Y: a few groups of rows, each row roughly a mix of its group's hidden directions; one row fits no group:
Y (103 x 10):
[[-28 -21  -7  -2  11   4   3  -2  16   6]
 [  5  11  16  22 -14   7   5 -23  -6   4]
 [ -5  -4   4 -27 -11   5 -14  13   1  21]
 [-13   1  -4  23  -1   1 -15 -16  23  -3]
 [  3   5  20  27 -11   4   0 -19  -4   7]
 [-15  -2  -4  17   4  -3 -16 -20  22  -3]
 [  0   9  -3  27  -8  16 -21  -1  -5  11]
 [-17   1 -23 -17  14  -4   1   3  17 -10]
 [-22  -5 -11  15   6  -2   5 -21   9 -16]
 [  8  17  12  28 -11   2 -13 -10   1   5]
 [ 12 -18  20 -11   1  -3  -4  22  -4  15]
 [ 22  14   2 -11   1   2  -1  26  -9  14]
 [ 21   5  15  15 -15   8  -1  -7 -21   0]
 [ 13  -2   6 -15  -9   4  24  19 -16   0]
 [-18  -9  -2   5  -4   6  -1 -31 -17   3]
 [ -6  -8 -19 -30   1   6   4  -6 -16  -3]
 [  9  12  21  23 -12   5  11 -15   3   3]
 [ 13  -1   9 -13  -6   2  22  17 -23   3]
 [ -1  13   9  29  -9   4  -7 -22  -3  -2]
 [ -9 -17 -17  -1  29  -2  -1  -9 -14   0]
 [ 18   9  26  17   4   0  10   3   4  14]
 [-22 -22  -9  -1   9   1  13 -11  10 -16]
 [ 21  11   6 -13  -3  -6 -15  17 -10  18]
 [-21 -16  -6  10   7  -1   8 -20  10 -16]
 [  3  -8   1 -16 -26  -2 -24   1   6 -10]
 [ 18   6  10  -9   0   5  -3  25  -5  22]
 [ -7 -10 -12 -25   7  -8  -1  -5  24 -10]
 [ 13  -2  -3 -27  -4   4  14  20 -14   1]
 [ -7  23  -9   7   7  17  20  -7  -8 -14]
 [ 30  -7  16 -10   0  -2   6  15 -11   3]
 [  2   6  12  31 -11   9   3   0 -16   8]
 [  5  13  17  31  -5   1   6 -11   9  -7]
 [ -1 -10 -16 -30   7  -3  -4  19  -3   3]
 [-13  -9 -10 -29   1   6   0  19   4   9]
 [-27  -8  -6   9  -2  13  16 -11  11 -12]
 [ 18   4  26  20 -12   3   8  -3  -4   6]
 [  7   7 -11  11 -20  25 -12  14   1   8]
 [  7 -18   5 -10 -17 -10 -28  -1   8   0]
 [ 22  12   0  -9   6 -11 -16  16  -9  16]
 [-10 -10  -1 -19 -10   4  -2 -15 -14  25]
 [ -3 -11 -16 -25  11  -6  -6  23   2   1]
 [ 16  19  -4   1  -1   8 -18  15 -20  10]
 [  0 -27  -3  -5   4 -19 -21  -3   4  11]
 [-10  10 -13  12  24   5  22  -7  -8   0]
 [ -1  11  14  28  -7   4   8 -22   5  -5]
 [-14  -8  -4  -9  18 -16  -9 -19  17  -7]
 [ 10 -22  14  -6  -6 -15 -17   9   7  15]
 [ 12  -3   5 -21   0   0  16  15 -24   4]
 [ -4  24  -7  19   7   7  16 -17   2  -8]
 [  4   1  -1   0 -17   2  23  11  23 -14]
 [ -4  23  -8   9 -17   5  -1 -19  10 -16]
 [-10   3   8  -2 -22  26  19   7   2  -1]
 [  2 -24   2 -16 -11 -13 -22   8   4   6]
 [ -7 -10   2 -16   9 -18  17  -8  18 -15]
 [  0 -14   1  11  30  -9   8  -1  -7  17]
 [ 28   2   8  -4  11 -10  -7  18  -9  14]
 [ 10  -6   8 -14  -5   4  21  14 -25   5]
 [ -5 -12 -15 -24  10  -7 -10  22   1   5]
 [-13  -5  14  13  11 -20  11 -20  10  -9]
 [-22 -15  -4  12   4  -1   6 -22  10 -15]
 [ -7  22 -14   8   1  15  11 -15  -4 -19]
 [-20 -12  -5  15   6   7  19 -12  10 -16]
 [ 14   5  21  12 -18   8   7 -14 -12  11]
 [ 17  -3  25  23  -4  -5  -4  13  -2   8]
 [-33   7 -15   3  -6  13   2  -6  11  -2]
 [ -7  24 -17   1  -5   9   1 -23   5 -12]
 [ -7  23  -9  18  -2   4  -5 -20   9 -15]
 [ -9  13 -17  13  15   8   9 -21  -6 -13]
 [-15  -4   5  10  11 -17   0 -22  20 -10]
 [-29   0  -6  13  -1  18  12  -4  14   1]
 [  1  13  11  19 -13   9   7 -28  -5  -2]
 [-30   4  -4   5  -6   8 -13  -7  13  16]
 [ 25  19   6   9  -2 -15 -17  -5 -11   3]
 [ 23  18   8 -12 -14   0  -8  14 -13   9]
 [  9 -22   7 -10 -10 -11 -27   0   4   4]
 [-15 -16   0   6  -4   4  16 -19   6 -23]
 [-14 -10   0  -7  11 -17   6 -17  23 -12]
 [ -5  26  -7  15   6  11  21 -10  -1  -8]
 [  0   6  -9  11   0  16 -30  -1 -10  15]
 [ -4   0   6   7  -6 -11  21  -3  27 -17]
 [-21 -14  -8  10   5  -1   9 -20   9 -19]
 [-22   3 -14  12  -2   0   3 -22   6 -19]
 [ 23   8  18  23  -7   3   5   2  -7 -11]
 [ -1 -31   9 -18   9   2   7  13   5   8]
 [  6   0 -17 -15  -4  19 -21  11  -9  12]
 [  4   5  22  25  -8   3  14 -16   3   0]
 [ -4   1   5 -14  21 -27   3 -11   8 -11]
 [-12   3  -4  24  -2   2 -16 -15  22  -3]
 [ -5   0 -11   5   8 -11 -32  18   4   6]
 [-12  -4 -19  10  28  -3   9 -14  -8   1]
 [  3 -26   4  -9  -3 -19 -19   6   6  13]
 [ 11  -8  11  -6 -24  -6 -26  -2  10  -2]
 [ -8   0 -25 -31   4   1  -5   5   1   2]
 [ 12  20  11  13 -18  10  10 -20  -3   0]
 [ 19   2  25  25  -6   0   7   5  -1  -3]
 [ -2  14  -1  14  23  10  25  -2 -10   2]
 [-28  -7 -10  13  15   0  -5  -8  16   9]
 [ 16   9 -17  -1  19 -22  -7   1  -8 -12]
 [ 14 -13  23  -6   2  -3   0  22  -3  17]
 [ 16   5   7 -26  -7 -13   5  20 -10   1]
 [ -2   9   0  18  25   1  24  -3  -5  11]
 [ 19   1   9  21   0  -5 -20  18 -10  -5]
 [ 22   7   7 -17  -5   1  -4  22 -10  15]]
the two rows of each list that fit no group, in list order (the others fit one group, some only roughly):
  K_166: [ -6 -25  -5   1  22 -16  -9  -3  -3  14]
  K_991: [  4  16  13  23  -8   6  13 -20   7  -8]
  K_416: [  9  11  11  19 -17   8  -6 -20 -16   4]
  K_186: [ 11  20   2  16  -5   8 -15  12 -19  10]
  K_643: [-14 -12  11   9  -1 -12  22 -13  16 -13]
  K_329: [  6  11   7  29 -13  16  -5   5 -13  10]
  K_795: [ -2 -21   3 -22  -8  -5  -9  23  -5   9]
  K_979: [  6 -14   1 -19   7  -6   8  30   8   1]
  K_626: [-14 -10  -7  11  15 -12 -25 -13  10   0]
  K_364: [ 2 16  3  9 11  7 33 -3 -3 -9]
  K_995: [ 8  0 26 26 -1 -3 13  2 12  0]
 => K_626, K_364
  K_404: [ 20   1  16 -19 -18   2   3  17   7   6]
  K_495: [ -8 -17  -4 -30  12 -12   5  -8   7  -6]
  K_454: [  3 -10 -20 -21   7   8 -10  22  -9   4]
  K_741: [ -2 -28  -7 -11  -3 -12 -24  -1   1   3]
  K_909: [  6 -19  11 -19 -14  -2 -21  14   0   3]
  K_746: [ 11   6  13  15 -14   8   4 -22 -19   3]
  K_970: [ -1  21   7  16  -8   7  14 -21  13  -8]
  K_911: [ 5 -2 23 29 -8 -1 -7 -9 -6  9]
  K_437: [-17   5 -27   1  15   4   9 -11  -7 -11]
  K_260: [ -1 -20   0 -21 -15  -6 -19  16   0   2]
 => K_404, K_454
  K_408: [  0  -2  16  35   4  -6 -11  -6  -4  -4]
  K_5: [ -2 -22  -2 -20  10  -8  -5  24  -2  11]
  K_331: [  4 -10  -4 -20  16 -11   8   9 -26  -2]
  K_478: [-11  -6 -22 -15  10  -7 -23  13  -1   4]
  K_662: [  5   5  19  25  -1   0  20  -5  15 -10]
  K_845: [ -5   2  11  35   6  -7 -10  -7   6 -10]
  K_613: [ 6 14 14 33 -4 -1 -5 -6  7 -7]
  K_317: [-3 25  1  7  6 15 25 10 -6 -4]
  K_79: [ -2  13 -20 -30  -3   4   8   5  10  -3]
  K_368: [ -5  17  10  25  -9   3  -1 -24   6  -2]
  K_932: [ 13 -10  28  14 -10   3  13  -3 -12   6]
  K_29: [  4   2  21  13  -6  -2   2 -21 -22  11]
 => K_331, K_29
  K_447: [ 14  11  11  11 -20  11  -2 -17 -19   4]
  K_360: [-26 -16 -12 -15  15  -7  -1   1  11   4]
  K_390: [ 19  10  29   8 -13  -1   0   7   8   8]
  K_129: [ -1  21  -1  10  -6  17  19  -8 -19  -8]
  K_75: [-10  14  -9   7  20  11  24   1 -13  -4]
  K_960: [ -6   6   0 -23 -23  17   4  15  -2   7]
  K_384: [ -9 -19   3 -24  11 -13  15 -11  -2  -7]
  K_827: [  2  15  14  31   6   0   6 -16   6   0]
  K_277: [-15   1  -1  22   3  -6 -13 -20  20  -5]
  K_810: [30  0 17 14  8 -4  9 12 -7  4]
  K_867: [ 18 -18  12 -11  -1  -2   2  23 -15   7]
  K_262: [-16   9 -27  -4   0   8   3 -13  -4 -20]
 => K_129, K_827
  K_372: [ 12   4 -13 -27  -3   9  -7  19 -12   5]
  K_908: [ 19  16  -2  12 -12   6 -19  -2 -19  -6]
  K_615: [ -9   8 -20  -4  -7   6  -9 -21  -3 -24]
  K_248: [ 12 -19  22   2   0 -12  -6  12   5  20]
  K_913: [-14  21 -18  -3  -4  15  10  -5  -5 -19]
  K_992: [ 20  11  29   9 -13   3  -1   6   7   7]
  K_64: [ 18   3  28  11 -11  -7   1   3  11  14]
  K_214: [-17 -19 -23 -10  19  -6   0   0  -9   1]
  K_276: [ -3 -28  -9 -15   4 -12 -22   0  -2   2]
  K_584: [-22   1   7  16   4  -3   8 -22  19   3]
  K_754: [-16  13 -19  12  18   4  18 -12  -2  -2]
  K_492: [-17  -8   2   7  15 -14  -8 -25  14  -5]
  K_738: [ 13  -9   4 -22   4   0  15  21 -16   0]
  K_109: [ 15  -7   9  -8   4   1  29  15   3 -15]
  K_481: [ -1  16   8  26   2  -5   2 -23  11  -6]
 => K_738, K_481
  K_722: [ 12  -2   2 -28   1  -5  20  16 -12  -2]
  K_620: [ -7  23   5   4 -28  15  -5  -6   2   5]
  K_424: [ 14  -7  24 -10 -12  -2  -4  23   3  11]
  K_104: [19  2 23 16 -6  3 20  6  2 -8]
  K_440: [-16   3 -11  -4 -11  16  22 -12  16  -5]
  K_528: [ -2 -21  -7 -17 -11  -9 -27  -2   2  -7]
  K_244: [22 22 13 -5  3  2  6 17  5 15]
  K_858: [-16 -21  12   3  16 -13   6 -20  -1   0]
  K_112: [-11   0  16  33   6  -5  -1  -9  12  -3]
  K_761: [ -5   6 -16   2 -11   2 -16 -25   5 -20]
 => K_440, K_244
  K_711: [  1  -8   4  -3 -24 -16 -21  -4  18   4]
  K_238: [  4 -10  11 -19  -2   3   7  31  -7   9]
  K_108: [  0  17  12  28  -3  -1   1 -14  17  -1]
  K_751: [  3  -4   8  18  -9  15  -1   5 -27  16]
  K_103: [ -3  17  -5  19 -19  10   4 -24  -4   0]
  K_515: [-21 -27   4  -2  17  -8  12   0   5  -2]
  K_782: [ 14  -5  -4 -11 -10   1 -22  12 -23  11]
  K_573: [ 9 13 14 34  0 -1 -3  0  7 -9]
  K_585: [  0 -22  18  -2 -16  -5 -14   7  14  13]
  K_96: [ -5   9   7  21 -11   6  -4 -29 -10   2]
 => K_103, K_585
  K_954: [-21  -8  -8   7  -3   7  14 -18   7 -22]
  K_43: [  8  15  11  23  -5   3   3 -26  -5   5]
  K_648: [  7   7  22  29  -6   1   9 -11   7  -2]
  K_963: [  4  11  11  34  -3   0  -5 -12   1 -11]
  K_554: [  6  -6  -7 -35  -2   3   9  12  -4  12]
  K_160: [-13 -28  -3   5  17  -7   8 -13   8  -9]
  K_152: [ 16  -1   7 -18   3 -10 -11   8 -20  20]
  K_151: [-11 -30   1  -2  16  -9   4 -14  11  -8]
  K_713: [ -2 -17  -1 -24 -18  -5 -16  17   1   0]
  K_480: [-14   3  -4  24   3  -1 -20 -14  18  -1]
  K_171: [ -6 -12  -5 -25 -19  -3 -12  17   4  -4]
  K_899: [  7  21   4  27  -5   5 -15   5 -12   5]
  K_513: [ 17  11   1 -19  -8   4  -6  23 -12  12]
 => K_43, K_152
  K_55: [-16   4 -24   7  16   3  13 -16  -6 -11]
  K_582: [  1 -16   3 -24  13 -25   1  -8  -2  -6]
  K_155: [ 19 -17  24  -3  -3  -7 -13   9   1  13]
  K_941: [ 10  -2 -15 -24 -13  14   3  20   6  -2]
  K_760: [  5  -7  13 -20 -15   1  -3  28  -3   8]
  K_814: [  6 -21   6 -24   1   0  15  14 -11   9]
  K_631: [-10 -26  -3  -7   1 -12 -22  11   9   8]
  K_140: [-12 -18 -13  -2  28  -6   7   3 -11   9]
  K_516: [  8  -4  -9 -35   0  -4  12  10   3  -8]
  K_638: [-15   7 -24  -1  10  10   5 -15 -10 -18]
  K_928: [-14 -19  14  -1   5 -14  21 -18   1  -4]
  K_430: [ -2 -27  -6 -15  -4 -12 -24   1   0   2]
  K_389: [-24 -10  -7   5  -4   5  10 -19   9 -20]
 => K_582, K_631
  K_194: [-22   8  -9  12  -9  16  17  -9   6 -15]
  K_612: [-18   0 -26 -12   5   0 -20 -10  -8   0]
  K_888: [  3   9  -1  28  13 -16 -16 -13   1   5]
  K_450: [ 21  -9  14  -5 -12   5   1  10 -21  15]
  K_611: [ -8   0   5  20  -2  -6 -29 -12  15  -1]
  K_700: [  8 -13  16 -18 -10  -1  -4  26  -1  12]
  K_332: [ 14  -8  26  21  -7   2   9  -4 -13  -1]
  K_399: [  8  13   2  -3  -3   4  36   3 -12  -3]
  K_747: [ -2  21   8  24  -7   5   6 -20  12  -1]
  K_740: [ 15  10  20   9 -21   1 -14  -7  14  -3]
  K_891: [ 13 -12  23  -5  -3  -7  -1  21   4  19]
 => K_611, K_399
  K_772: [ 11   1   1 -25  10  -6   8   9 -26   3]
  K_630: [ -1  -6  -1 -20   3 -14  21   3  19 -16]
  K_189: [32 12  8 -2 -8  5 11 16  3 -6]
  K_7: [ -9 -16   1 -23  20 -17   2 -12   2  -3]
  K_874: [ 14   3   8  -8  -5   4  12  17 -29   8]
  K_233: [ -7 -28  -8 -16  12 -10  -8  10  -7   9]
  K_825: [  8   0  19   1  -2  -6  22   7 -27   1]
  K_655: [-12   7 -19  17  -8   3  -4 -23  -6 -16]
  K_95: [ -4  13 -13  18   3   0  -4 -30   5 -11]
  K_641: [-11  -1  -9  11  20  -8 -18 -13  20   6]
  K_442: [  5  11  -8  17 -14  21 -19   9  -6  11]
 => K_655, K_641
  K_270: [ 6 23 13 12  1 10 25  9  0  5]
  K_215: [  0  17   7  21 -14   7  -5 -25  -5   3]
  K_240: [-10  -9   6  17  15 -12  17 -12  20  -3]
  K_767: [ 15 -15   2 -17  -4 -17 -23   8  -8   7]
  K_67: [  4 -23   3 -18  10  -7   1  24  -6   8]
  K_14: [ -8   0 -16   3  28   7  15  -6 -17  -4]
  K_522: [ -3  10 -12  21  12  -2   0 -29   3  -6]
  K_785: [ 15   1  -2 -18  -2   9   3  20 -25   9]
  K_65: [  9 -15  13 -11 -19 -11 -20  10   9   7]
  K_637: [ -3  -2  -4 -11   2 -13  13  -2  30 -17]
 => K_240, K_767
  K_458: [ 25   8   9  -5   3   6   8  23 -11  13]
  K_209: [-20 -13 -26  -8  15  -5   0  -8  -7  -7]
  K_704: [ -4  -7  -8 -17   2 -10   5  -1  29 -18]
  K_949: [  1  -1  24  24   1   3  20   1 -13  -3]
  K_618: [ 16   3  -1 -22 -16   9  -2   3 -21  13]
  K_950: [ 13  -2   5 -23 -15   3   5  11 -25  -3]
  K_402: [ 17 -13  22  -9 -15  -4 -14  14   2   8]
  K_726: [  0 -21  -9 -26   6   0   5  12 -17  -2]
  K_326: [ 14   8  -9 -12  -4  14 -15  16 -20  12]
  K_835: [  5  22  -9   5 -15  12  -7 -23 -13  -5]
 => K_949, K_950
  K_996: [-13  16 -14  10  -6   3 -19 -23  -5  -1]
  K_80: [ 10  24   2  18   1  10  12 -17  14  -5]
  K_860: [ 11 -17   6 -14   9  -6  10  30   1  -3]
  K_819: [-11  -5 -19 -28 -17   9  -1   0  -2  -7]
  K_829: [ 5 20  7 21 16  6 22 -6 -2  5]
  K_826: [ 10  20  11   8 -23   5  -8 -11  12 -12]
  K_680: [29 -5  9  0 12 -6  8 20 -7  7]
  K_275: [-13 -30  -2  -9  12  -7   6 -11   8 -13]
  K_876: [-11 -18 -17 -26   6  -1  -3   3 -15   2]
  K_644: [  2 -17   9  -9 -17 -13 -21  13  11  10]
  K_627: [-20   5 -23   7   8  -1 -20 -14  -1  -8]
 => K_80, K_819
